Families of rows that turns and mirrors carry onto each other, the same ones carrying the whole set onto itself: the rest of each named row's family, in list order:
6 families of 6 rows:
Z_113: [  7   2  -3   4  -2  11  -7  -2  -3  -9  19  10 -11  -5 -11]
Z_625: [ -7  10   1 -12   2  -7   6  -5   5   4   6   3   4  12  -2]
Z_459: [-11  14   0  -9   5  -4  -6  -4   4   5   4   6   8   1   1]
Z_854: [  5   4   6  -6  14   4   5   1  -5 -11   8  10  -5  -1   6]
Z_627: [-10  10   2 -10   2  -5  -3  -3   6   7   4   6   9   7   0]
Z_199: [14  1 -8  8 -5  8 -1  0 -8 -3 14 10 -7  3 -4]
Z_606: [ -7  -3   2  -1  -6  -5 -11   1  -9   2   3   7   6   6 -12]
Z_623: [ 10  -3  -2   4  -9   4  -6  -1  -8  -6  17  11 -12  -1  -7]
Z_663: [-6  3 -8 -5 -1 -1  9 -4 13 -9 20 -1 -1 -9  7]
Z_224: [ -1   6  -6  10 -13   2   1   9  11   0  15  -1   9  -4  -2]
Z_809: [  5   6   6 -13   7  -3   0   2  -1 -14   6  15  -1  -2   4]
Z_333: [  4  12   9 -12   3   3   5   0  -6 -11   9  11  -7  -2   2]
Z_898: [ 0  5 -2 15 -7  3 -1  7 12 -1 15  1  9 -4 -3]
Z_20: [ -2   2   2   6 -10  -7 -12   2  -6   0   5   5   7   9  -9]
Z_74: [  1   6  -2   9 -12  -1  -5  14  10  -2  11   0   7  -6  -7]
Z_639: [-4  3 -4 -4 -4  4 10  0 13 -7 22  0  0 -5 10]
Z_734: [  3   8  -7  12 -14   1  -1   7   8   1  21   1   3  -1  -3]
Z_774: [ -7  11  -4 -11   8  -4  -2  -3  10   6   9   6   6   8   4]
Z_646: [  5   2   3  -6  10   0   3  -2  -6 -13   7  17  -3  -4   5]
Z_267: [-7  9 -4 -5 -2  3 11  0 13 -5 15 -3 -3 -1 10]
Z_248: [ 10   0 -11   5  -3  11  -6   3   1  -5  16   9  -9   1 -10]
Z_823: [ 6  1 -5 15 -8 -2 -1  7  8  1 16 -2  7 -3 -2]
Z_756: [-11  14   4 -13   8  -5  -3  -1   3   4   6   0   3   3  -2]
Z_230: [  0   4   3 -10   7   1   9   1  -7 -13  11  13  -9   0   4]
Z_402: [ -1   0  -1   0  -6 -10 -13   0  -6   0   9   1   5   5 -15]
Z_399: [ 10  -1  -6   2  -4  11  -3   1  -5  -8  17  12 -10  -4  -7]
Z_13: [-3  2 -3 -6  3 -3 13  0 14 -7 16 -4 -2 -4  5]
Z_475: [ -8  -8   1   4  -4  -3 -13   4  -9   0  10   5   1   5 -11]
Z_233: [  5   2   6 -11   6   2   2   0  -7 -12   9  18  -4  -1   2]
Z_193: [  4   6  -6   8 -18  -5   3   7   6  -2  14  -3   5  -4  -6]
Z_957: [-7 -1  0 -7  1  0  6 -1  9 -7 21  0 -4 -7 13]
Z_364: [ 11   4  -2   5  -3   9 -11   1  -8  -6  17   6  -9  -4  -6]
Z_629: [ -9  11   5 -10   4  -7   2   1   3   5   0   7   3   6   2]
Z_15: [ -6  -4   3   3  -4  -7 -10  -2  -4  -2   6   6   6   5 -16]
Z_126: [-5  3  3  0 -1  3 15  0  7 -3 18 -1 -1 -1 13]
Z_215: [ -6   3   2   3 -10  -3 -11   0 -13   5   9   3   2   4  -8]

Same family as Z_20: Z_623, Z_734, Z_267, Z_230, Z_629
Same family as Z_774: Z_809, Z_74, Z_248, Z_475, Z_957
Same family as Z_823: Z_854, Z_756, Z_402, Z_13, Z_364
Same family as Z_224: Z_627, Z_606, Z_639, Z_399, Z_233

Families of rows that turns and mirrors carry onto each other, the same ones carrying the whole set onto itself: the rest of each named row's family, in list order:
6 families of 3 rows:
Z_541: [ -3   4  -6  -7 -10  12   6  -3   0]
Z_695: [ 3 10 -5 -2  0  7  7 -9  2]
Z_929: [ -5   9  11 -13  -5  -9  -4   9   1]
Z_520: [15  2 12 -3 -2 -4  8 -5  5]
Z_938: [  6   9   3 -15 -10  -7   6   0  14]
Z_662: [11  2 14 -6  8  0  0 -1  8]
Z_180: [-11  -6   9  -9   3   5   6   1  -4]
Z_319: [ 2  5 13 -6  7  2  2  5 16]
Z_24: [16  8  8 -6 -3  4  0  3 10]
Z_581: [ -7  -7   8 -11  -7 -12   0   4   3]
Z_851: [ -5   6  -7  -4 -12  -8   6  -1   2]
Z_385: [ -7   4  -2 -15 -13  -4  -6  -7   1]
Z_304: [-3 -4 16 -5 -2 -3  7  3 -8]
Z_292: [-1  6 -4 -4 -1  9  2 -9 13]
Z_937: [ -4  -7  15 -11  -2   5  -3   8  -1]
Z_905: [  2   2  -1  -1  -8   2   7 -11  -7]
Z_948: [-15   0   6  -5   3   7  -3   2   2]
Z_165: [ 10   6   5  -4  -6 -14  -3   1   9]

Same family as Z_180: Z_695, Z_662
Same family as Z_938: Z_929, Z_385
Same family as Z_541: Z_24, Z_937
Same family as Z_851: Z_581, Z_165

Families of rows that turns and mirrors carry onto each other, the same ones carrying the whole set onto itself: the rest of each named row's family, in list order:
5 families of 6 rows:
Z_943: [ 13   9 -18   1   5  -5   8  -2   4 -14 -10   1  -9   5   1   0]
Z_381: [ 12  18 -15   6   1   3  -4 -14   4  -1   1   1  10  -4  -3   5]
Z_409: [ -1  13 -13   1  -6  -1  -2 -10  -3   1  -4  -4  20   6  -4  -6]
Z_429: [ -6  15 -13  -8  -2   8  -6   2  -9  -1  10   6  12  14   3  -6]
Z_701: [  7   7  -8   9  -1  -9  -1  -5   6  -3  -8  -2 -11   2   0   9]
Z_242: [ 12  14 -12   2   2  -1  -1   0   7  -2  -2   1 -12   5   6  12]
Z_796: [ -4   2  -3   7  -1  -7  -5   2  -4  -7   2   4 -17   7  -1   6]
Z_967: [  4   5 -13   0   6  -5   5   4  -2 -17  -2   6 -17   9   1  -1]
Z_941: [ 12  13 -22  -3   3  -2   8  -6   3 -11 -11  -1   7   6  -1  -6]
Z_163: [  1  10  -8   0   2   1  -5   7  -1  -5   7   7 -17  10   7   9]
Z_331: [ 14  19 -17  -1   0   1   0  -5   8   2  -6  -3   5   5   5   6]
Z_703: [ -6   8 -16  -7   3   2   3   2 -11 -15   3   7   6  13  -2 -14]
Z_903: [ -7  13  -9   1   1   8 -10  -5 -11  -5  16   9  10   4  -5  -3]
Z_724: [-14   3  -3   2  -2  -2  -7   3 -12  -7   8   7  -4  11  -3  -3]
Z_794: [ -8  16 -18  -6  -2   4   0 -10  -9  -1  -6   1  14   5  -5  -9]
Z_593: [ -5   4 -12  -4   4  -1   3   6 -10 -18   4   9  -9  13  -1  -8]
Z_465: [ -4   8 -10   3   2  -4   0  -2  -3  -7  -7   5 -22   2  -2   6]
Z_683: [-15   7  -8  -2   1   1  -3   1 -13  -8   2   9 -15   7  -3  -1]
Z_917: [  3  12 -21  -6   2   1   5  -4  -5 -11  -4   2  14  10  -2 -14]
Z_516: [  3  18 -19  -1  -1   0   3 -13   1   0 -15  -3   7  -1  -4  -2]
Z_434: [  3  18 -14   2   0   7  -7 -12  -4  -2   7   4  18   0  -5  -2]
Z_817: [-17  11 -12  -6  -1   4  -3  -2 -16  -5   2   7   3   8  -5  -9]
Z_98: [  3   9  -6   8   4   1  -7  -3  -2  -8  10   9 -15   0  -2  11]
Z_53: [ -8  11  -8  -5   1   5  -7   7 -10  -5  13   9  -5  14   5   0]
Z_495: [  5  20 -18  -6  -2   6  -2  -5   0   2   1   0  17   9   3  -3]
Z_190: [-12   8  -9  -1  -4   1  -6  -2 -12  -3   5   3  14  10  -4  -9]
Z_718: [ -6   9  -5   4   3   5 -10  -1 -10  -8  16  11  -7   3  -3   3]
Z_759: [  5  14 -15   3   1  -4   4  -9   3  -2 -15  -1 -10  -2  -2   7]
Z_696: [ 12  14 -11   9   3   0  -4  -9   5  -4   2   3  -6  -4  -2  12]
Z_710: [  9  12 -13   6  -4  -6   0 -10   6   1 -11  -6   8   2  -2   3]

Same family as Z_796: Z_409, Z_701, Z_724, Z_190, Z_710
Same family as Z_794: Z_465, Z_683, Z_516, Z_817, Z_759
Same family as Z_593: Z_943, Z_967, Z_941, Z_703, Z_917

